One turning vector, and how many ticks it has turned
The counts run from 0 to 364.
[ -8 -19  19 -14  -2   8 -16 -55  -3 -19 -10  10   1  26  -9  25  27  -8
   6  -8  39  -8  -7  42  34  64  37  17   4   9  10  32 -12  27  12  -3
  16  -5  24  -9  16  -6 -29  -6  -2]
156
[-30  43  13 -21 -35  17  -7  15  -5  16   9  27 -29  13 -16 -19 -17  23
  -2   1   8  13 -16 -38 -24  20 -18 -15  -7  -4  29 -49  11  -5   9  13
  31  10  -3  40 -10   5   1 -21 -36]
48
[ 18 -28   8  20  -3 -48  -1  15 -15 -24 -22 -17  44  51 -12  16  -5   0
  14 -38 -33   8  18   8   8 -24  26 -13  -6  14  -4  27   7  14   4 -26
 -15   1  30 -22  17  -7 -24 -13  26]
162
[ 18   8   8   8  -6 -35 -14  -1 -19   1 -10  21   0  -8  -4  56  18  -5
 -45  26 -32   5   7 -19 -19   5   6  -7  27  18  39  -4  39  -5   6 -22
 -10 -32  11 -13  31 -15 -16  15   1]
192
[  7 -19  -2  17   8  -3  48   9  -9  18 -15   0 -16 -51  34 -38   3 -28
  -1  30  -8  10  46  21   2   6  12  17 -11   9  -7   9 -13 -18   1 -11
 -22  18 -13   0  21  17  14  45  30]
250
[-12   7   5  -9  51   4  -9 -29  19  14 -22  12  14 -17   4  11   8   5
 -11  26  -2  -3  -1  16  18  37 -10  -8   4 -38 -21 -22 -33 -30   1  33
 -15  -9 -45   2 -17   5  30 -14 -12]
300
[  6   8  -1  39   3   4   1  -2  -2  47 -20  42 -14 -16   9  -4  -7  -2
  -2  30  -4  16  70  -7  -5  -5 -16 -16 -24   7 -19   0   1  -9   0  -8
 -10  15 -19 -30  47   2  17  10  37]
226
[  8   3 -33  31  41   3  32  11  35 -38  13  -4   9 -44  16  -9  -9 -10
  -1 -11  20 -16  17   4   5 -20  23   5 -11  -9 -10   2  10 -11   5   4
   7  -3   0 -41   3  48   5  45  18]
260
[ -7 -11 -16  -2 -20   1 -25   9   7  -1  17 -19  18  11   3  21  11   1
  34 -12  23 -43 -45   2  29 -45  -2 -16   0  16  -9  27 -13  42   1  -1
   3 -26 -26  28 -45 -18  10 -24 -19]
112
[ 20 -12  15   7 -12  43 -17  -9 -34  39  11  31 -41  -3  -6  18   1 -42
  17  31 -14   5   7   5   9  26 -18   4   4   6  23   8  -7  28 -11   1
 -34  -1  14  -5  34 -42 -14   0  34]
199
[  0  -3 -13  -9  30  33  19  21   5 -16  24   2  -3 -42  10 -26  -9 -24
  23  -4 -20 -14 -42   5  32   2   1  -6   4 -26  14  -4 -15 -17  -4  21
 -49  -7 -29  14 -23  25  11  23  14]
275
[ -9  29   8 -25  15   5   7  -3  -2  13   3 -16   5   0  -7 -19  -9   6
 -46  17 -26  36  20 -17 -45  23 -55  16  18 -17  15 -58  17 -11  -5   8
  -6  -1 -14  32   6   2  13  -8 -13]
40
[-14  -7  17  15 -10 -44 -36 -24 -16  12 -38   8  32  31   0  34   7  27
 -13  -4  -9   2   3  27  16  26  -1 -12  16  35   0  27   4  -3  -1 -11
   9   5 -11  29 -12 -24  25 -30 -10]
137
[-18 -24  29   4  -2   9 -34 -17 -20   4  -6  -5   4  24  11   7   2 -23
  13 -22  17 -14 -14  52  27  42 -16  26  13  41   1  45  -9  23   1   1
   8  21  15  23 -22 -26  14 -24   4]
133
[  2   3  12 -41  24 -26  34   3   5 -28 -28 -35  24  13  -9 -27  -1  11
 -22  -5 -34  42   6  -5 -26  12   6  16   6 -31  -4 -29   8 -43   4  10
  -4  11   4  15   3  25   5 -10 -24]
325
[-31  16   7   6   1  26 -15  -1  51  19  21 -17   7   7 -10 -21  40  41
  23 -12  37  -3  33   2   4 -20 -15   6 -12  -8  12   4 -10  50   3  21
  18   5 -17  15 -38   8  -3   0   9]
81
[ -7  15 -28  -2   4 -13 -20 -19  19 -39   8  16  38  30  14  29 -20   9
 -11 -45   9 -12 -24 -10  14   0 -10 -34   2  17 -15   6  27  11 -16 -38
  32 -14 -23   4 -12  -1  23 -20 -17]
127
[  9  -4 -36   7  27  16   6  -5  18 -11   8  -4  -8 -43  20  14 -28 -44
   0  15  40 -17 -39   2  23  -7  11  23 -19 -13 -32  -4 -29 -36 -10  24
  13   6 -14 -23 -16  13  16  19 -19]
284
[ 13  -6  -6 -19 -36  10  10   9 -13  29   5 -23  -6  16  15  10  -6  -7
  -6  32   1  53  -2 -21 -31 -29 -24  30  -3   6  -3 -23 -12  -6 -33   3
  57  20  21 -14  -7 -28  -4   1 -18]
359
[ -3   4  -6 -37 -43  17  13  28 -23   3  26 -30  -7   5  12  -9 -11  -6
  -2  -2  -8  33 -32 -36 -25 -22 -11  25  13   4  14 -30  13  -6 -15  -7
  44  16  42  15  -8 -13  -9  -9 -30]
360
[  0  -8  -9  13   5  -9   9  15 -20  10 -17  -1   5   0   7 -27 -47 -32
   6  21 -23  45 -10   9   7  28  -9   9 -10  -6 -28 -20 -26 -69 -13  17
   7  37   3  27  -9  -3  29 -12 -11]
305
[-23  -5   0  13  10   4 -37 -14   0  -7   3  14  28  46 -24  10  -2  19
  28 -53   2 -27 -13  18  29   8  -5 -35  10   7   0  33  -4  28   0  -1
 -15  -7 -12  30 -19 -12   2 -44   2]
135
[ -6  -8   9 -30   0  26   2  13   6   7  -4  -6   6  35 -30 -22  -3  12
  57 -11 -19  30 -15  -6  13 -11  11 -13 -16 -46  -8 -21 -44 -11  -2  37
 -10  12   6  13 -14   1 -30 -18  -2]
330
[-10  -5   9   3   1   0  -2  32  -1  -5  -7 -10   9  39 -39 -31 -30   8
  37 -24  -9  15 -31   5  13  -8  20  -5 -12 -38 -10   8 -33 -31  21  41
 -12  12  24  25 -33  21  -2 -31 -28]
318
[ 10  -2  -4  -3  10 -51 -19 -14   0 -31 -15  -9  51  48  -4  29 -12  10
   0 -36  -3 -21   2   5  -4 -18   2 -42  -1  22 -38  26  22  -5  -1 -28
   0 -18  -7  -6  -2  -8  17 -34 -19]
139
[-18   7  -9   2  26  26   0  14   0 -29  24   6  -9 -42   8 -13 -21 -25
 -10 -11   2 -17 -49  20  14  34  12  13  10 -14  20  -4  -9 -39  13  20
 -10  -3   5  19 -29  21  11  13 -14]
286
[ 20 -13   0 -39   9  -2  21  -5 -15  -1  -2 -31 -16 -20  -2  -2   5 -32
 -17  49   3  20 -28   3 -13   3  11  47   1 -26   5 -22 -18 -17  -3  35
 -18 -16   7   8  -6  -8 -22   4 -19]
12
[ -5  11  -6  -7  12  30   4   7  29  10  11 -30 -10  12 -14 -29 -15   0
  -8   0  41  12  38  13 -49  -6 -40  33 -28  -9 -35 -11  -9  16   2  30
  12  20  29 -15  -8  13  11 -17  -5]
54
[ -4 -13  -1  -5 -31 -50   7  19  16   9 -11 -45   8 -10  25  -8  17  20
  -3  28  17  16  17   3 -20 -46 -10  44   0  37 -15   9   3   9  -6 -14
  44   7   9  31 -24  -9  15   3  -5]
86
[ -2 -15   9  45 -14 -13  30  43 -16  12  -9  -1 -14 -30   1 -44 -21  -4
   1  -1 -16   3  34  19 -16  -7   7   8 -24  30  15  28  19 -27  31 -10
 -21  13  18   4  23  30  21  28  23]
239
[-25  16  -5 -17  -8  14 -13   1  19 -32  35  -2  26 -10  19   0  25  21
  -9 -38  12 -17 -31  -6  17  17  -9 -10  22  15  37   0  26  30 -12 -14
  36 -10 -19  31 -31   8   8   5 -12]
103
[-15 -18  22 -28  -1  -2 -19 -36 -28  -8 -23   7   3  25  11   7  19 -12
  12 -11 -12  -6  -7  42  28  78   9   0  17  18   6  23  -6  21  -8  -5
 -20   9  -1  36   3 -16   5 -19  -3]
145
[-22   2  11 -48  -6  22  13  13   6  -9  24 -22  -5 -16  14 -25  50  18
  11  -9  -3  -5  -3  -2   8  14 -12  14  25  11  35  -7  19  36  -3 -12
   0  -4 -24  55 -28   1   0  20 -18]
91
[ -3 -16   8   7   0 -19 -23 -42   2  12 -39  29  21  44   5  25  19   8
   4 -10  -5  15  34  24  31  34  -5 -28 -12   8 -17  12 -12  16 -12 -22
   4   8 -22  -6   6 -28  -8 -25  23]
148
[ 11 -20 -12   5  35   0  15  -2  -3   1  -6 -23 -10 -57  34 -10   2 -42
  -1  40  11 -15 -11  26   6  -3   1  39  -2  -9 -14  -2 -16 -30 -11  20
 -20  -4 -24 -20  -9  12  25  27  -3]
273
[-21   1  18 -33 -12  28  11 -13  22  -5  22 -28 -31  -5  19 -32  34  12
  13  12  60   3  16  11  -7   6   2  47 -12  21  -6   7 -12  38   6  19
  42  14  18  15 -20  12  -4  12 -14]
78
[ 25 -17  -2   4  12  44  -5 -10 -25  19  23   9 -33  11 -11  24 -10 -51
  37  11  -5  -9   5   4 -12 -12 -10  -9  -1   8  -9   5 -11  32  -8   3
 -43  -9   7 -35  32 -20 -14   3  34]
198
